Some points, each followed by its number:
[-0.10  0.87 -1.99 -0.91 -0.10 -0.87 -1.41 -0.20 -0.83  1.13  0.05 -2.73 -0.02  0.62 -0.29 -0.36
 -0.99 -1.92 -0.43  0.08  1.15] 0
[ 0.62  0.65 -1.11 -0.30 -1.00 -1.05 -0.89  0.42 -0.67 -0.20 -0.07 -0.51 -0.39 -0.11 -0.19  0.12
 -0.02 -0.15 -0.77 -0.24  0.84] 1
[-0.60 -0.02  1.00 -1.17  1.82  1.65  0.99 -0.44  0.37 -0.09  0.78  0.17 -0.91 -1.00  0.70 -0.24
 -0.73 -0.07  1.16  0.22 -0.69] 2
[-0.83  0.09  1.08  0.19  0.88  0.04 -0.01  0.21  0.19 -0.70  1.00  3.02 -0.94 -1.71 -0.83  0.20
  1.71  1.81  1.00 -0.10 -0.75] 3
[-0.23  0.30 -0.37  0.21  2.27  0.79 -1.30  0.34 -0.77  1.69 -0.96 -0.86 -1.66  0.60  0.94 -0.51
 -1.40 -1.62 -1.36  1.32 -0.22] 4
[ 0.85 -0.45 -0.82 -0.31 -1.56 -0.29  0.29 -0.50 -0.19  0.17 -0.43 -2.76  0.95  1.09  0.46  0.53
 -1.60 -0.99 -0.11 -0.72  0.75] 5
[ 0.65 -0.54  0.12 -0.14  0.04  1.33  0.87 -0.51 -0.25  0.47 -0.61 -2.18 -0.37  0.25  1.08  0.21
 -2.43 -0.61  0.44  0.13 -0.11] 6
[ 0.07 -1.59  0.62  1.32 -2.08 -0.02  0.53  0.28  0.46 -1.22  0.08  1.78  0.91 -0.48 -0.87  0.70
  1.24  1.56 -0.50 -0.64 -0.09] 7
[-0.13 -0.05  1.11 -0.05  0.49 -0.27  1.48  0.15  1.35 -0.54 -0.39  0.36  2.03  1.28  0.19 -0.22
  0.86  0.29  1.32  0.45 -0.56] 8
[-1.06  1.01 -0.04  0.38  3.87  0.62 -2.22  0.64 -0.95  1.29 -0.38  1.28 -2.64 -0.64  0.29 -0.98
  0.05 -0.74 -1.23  1.40 -0.65] 9
[-0.65  0.52  0.47 -0.04  0.73 -0.11  0.20 -0.34  0.17  0.03  0.60  0.99 -0.23 -0.93 -0.27  0.15
  0.81  0.93  1.32 -0.38 -0.40] 10
[ 0.03  0.13 -0.42 -0.03  0.09 -0.16 -0.92  0.37 -0.49  0.45 -0.54 -0.76 -0.51  0.63  0.05 -0.22
 -0.86 -0.86 -0.82  0.58  0.40] 11
[-0.41 -0.45  0.92  1.60  1.24  0.89 -0.49  0.54  0.55 -0.27 -0.47  2.56  0.39  0.23 -0.40 -0.58
  1.19  0.28 -1.66  1.20 -0.84] 12
[ 0.78 -1.04  0.28  0.47 -1.61  0.67  1.08 -0.10  0.54 -0.93  0.02  0.05  1.31  0.42  0.25  0.14
  0.07 -0.05 -0.79 -0.23  0.23] 13
[-0.69  0.38  0.29  1.17  2.26  0.52 -1.30  0.75  0.30  0.47 -1.16  1.74  0.07  0.96 -0.11 -1.13
  0.73 -0.88 -1.99  1.77 -0.44] 14
[-0.75 -0.07  1.14 -0.89  1.96  1.47  1.49 -0.37  0.73 -0.09  1.05  0.07 -0.93 -0.95  0.77 -0.29
 -0.65 -0.23  1.43  0.17 -1.04] 15
[ 0.88 -1.33  0.42  1.38 -1.63  1.26  0.35  0.18  0.38 -1.28 -0.62  1.11  0.77  0.07 -0.27 -0.08
  0.20  0.10 -1.88  0.56  0.26] 16
[ 0.27  0.22 -1.14 -0.37 -0.90 -0.96 -1.02  0.68 -0.84  0.06 -0.21 -0.72 -0.71 -0.41 -0.14  0.02
 -0.25 -0.26 -0.79 -0.33  0.74] 17
[-0.03  1.05 -0.23 -1.50  0.38 -0.69  0.99 -0.70  0.23  0.43  0.67 -1.18 -0.19 -0.04  0.42  0.11
 -0.40  0.21  2.31 -0.55  0.40] 18
[-0.79 -0.31  1.11  1.02  0.47  0.08 -0.19  0.74  0.44 -0.73  0.53  3.05 -0.02 -1.13 -0.79  0.02
  1.91  1.65  0.22 -0.12 -0.84] 19
[-0.81  1.40 -1.29 -0.16  2.73 -0.37 -2.87  0.36 -1.52  1.78 -0.62 -0.31 -2.37 -0.02 -0.08 -0.75
 -0.60 -1.11 -1.33  1.11  0.30] 20
[-0.19  0.85 -0.96 -0.34 -0.57 -2.06 -0.14 -0.08 -0.20  0.32  0.07 -0.66  0.39  0.18 -0.32  0.11
  0.67  0.61  1.26 -0.68  0.58] 21
Which point above is nearest to each new point? Its number follows each.
[ 0.52 -0.20 -0.08  0.19 -0.55  0.39 -0.27  0.19  0.07 -0.12 -0.99 -0.41  0.71  1.24  0.08 -0.33
 -0.43 -1.22 -1.50  0.44  0.37] 11
[ 0.42 -0.32 -0.92 -0.65 -1.23 -0.39  0.36 -0.75 -0.57  0.75 -0.10 -2.88  0.33  0.71  0.39  0.76
 -1.82 -0.76  0.64 -1.05  0.59] 5
[ 0.37 -0.29 -0.85 -0.80 -0.90 -0.74  0.18 -0.81 -0.43  1.14  0.10 -3.07  0.24  0.79  0.52  0.83
 -1.58 -0.43  0.92 -0.78  0.37] 5
[-0.08  0.52 -1.79 -0.59  0.04 -0.83 -1.63 -0.15 -1.22  1.66 -0.15 -2.61 -0.73  0.50  0.32 -0.07
 -1.20 -1.54 -0.28 -0.17  0.62] 0
[ 0.52 -0.12 -0.80 -0.82 -1.15 -0.47  0.21 -1.13 -0.69  0.69 -0.17 -3.08  0.51  0.88  0.12  0.53
 -1.89 -0.61  0.81 -0.88  0.77] 5
[ 0.54 -0.93  0.62  0.40 -1.82  0.94  1.19  0.00  0.52 -0.55  0.21  0.48  1.24  0.31 -0.07  0.09
  0.09  0.10 -0.66 -0.31  0.10] 13
[-0.47 -0.11  0.88  1.21  2.49  0.91 -0.87  0.95  0.36  0.53 -1.86  1.12 -0.24  1.43  0.77 -0.85
 -0.46 -1.08 -2.21  2.23 -0.96] 14
[-0.13  0.89 -0.80 -0.60 -0.44 -2.33 -0.13 -0.24 -0.15  0.38  0.29 -0.76  0.33  0.39 -0.16  0.32
  0.94  0.64  1.42 -0.65  0.39] 21
[-0.31 -0.69  1.02  1.54  0.82  1.05 -0.76  0.45  0.61 -0.38 -0.87  2.43  0.37  0.39 -0.08 -0.63
  1.10  0.18 -1.64  1.32 -0.77] 12
[-0.44 -0.54  0.98  1.51  1.34  0.84 -0.67  0.49  0.47 -0.15 -0.67  2.42  0.06  0.36 -0.27 -0.44
  1.03  0.38 -1.42  1.23 -0.64] 12
[ 1.00 -1.23  0.38  0.67 -1.94  0.65  1.13 -0.28  0.56 -1.22 -0.37  0.03  1.38  0.49 -0.04  0.30
  0.03  0.03 -0.69 -0.34  0.38] 13
[-0.59  0.10  0.50 -0.05  0.30 -0.27  0.18 -0.13  0.45  0.06  0.55  0.92  0.00 -0.72 -0.46  0.07
  0.84  1.03  1.42 -0.23 -0.36] 10
[-0.36  0.28 -0.54  0.46  2.10  0.59 -1.54  0.31 -0.75  1.45 -1.18 -1.18 -1.38  0.70  0.67 -0.71
 -1.51 -1.54 -1.40  1.34 -0.05] 4
[-1.46  0.83  0.02  0.54  2.73  0.61 -2.32  0.10 -1.12  1.38  0.56  1.90 -2.90 -2.01 -0.45 -0.42
  0.39  0.03 -0.46  0.80 -1.11] 9
[ 0.68 -1.06  0.27  0.89 -1.99  0.75  1.14 -0.39  0.54 -1.04 -0.32  0.24  1.67  0.41 -0.07  0.13
 -0.03  0.15 -0.49 -0.26  0.11] 13
[-0.19  0.24  0.03 -0.43  0.16 -0.38 -0.02  0.15 -0.34 -0.29  0.88  1.08 -0.99 -1.58 -0.38  0.22
  0.88  1.11  0.99 -0.63 -0.05] 10
[ 0.26  0.28 -0.51 -0.01  0.32 -0.07 -0.60  0.11 -0.27  0.49 -0.68 -0.94 -0.18  0.68  0.27 -0.24
 -0.66 -0.73 -0.72  0.50  0.23] 11
[ 0.15  0.19 -0.66  0.25  0.45  0.09 -0.69  0.10 -0.48  0.48 -0.61 -0.85 -0.29  0.55  0.22 -0.21
 -0.77 -0.86 -0.98  0.42  0.33] 11
[ 0.29 -1.40  0.58  1.30 -2.16  0.05  0.30  0.27  0.22 -1.44  0.09  1.96  1.10 -0.43 -0.75  0.77
  1.34  1.64 -0.50 -0.59 -0.06] 7
[ 0.97 -1.07  0.44  0.39 -2.05  0.66  0.93 -0.08  0.52 -1.08 -0.29  0.01  1.31  0.57 -0.09  0.38
 -0.12  0.21 -0.47 -0.24  0.42] 13
[-0.24  1.15 -0.71 -0.75 -0.50 -2.36 -0.08  0.02  0.03  0.39  0.42 -0.69  0.38  0.30 -0.26  0.39
  1.06  0.55  1.74 -0.78  0.38] 21
[ 0.50 -0.26 -0.77 -0.59 -1.47 -0.51  0.40 -0.81 -0.42  1.19  0.02 -3.48  0.28  0.98  0.35  0.69
 -1.75 -0.84  0.95 -0.88  0.49] 5
[ 0.05  0.56 -2.13 -1.18  0.00  0.64 -1.43 -2.01 -1.52  2.32  0.68 -3.46 -1.61 -1.31 -0.24 -0.13
 -2.78 -1.42  0.92 -0.73  0.81] 0
[-1.23  1.37 -1.36 -0.48  2.74 -0.57 -2.30 -0.66 -1.71  2.63  0.48 -1.10 -3.06 -0.89 -0.15 -0.34
 -0.86 -0.78  0.69  0.24  0.14] 20
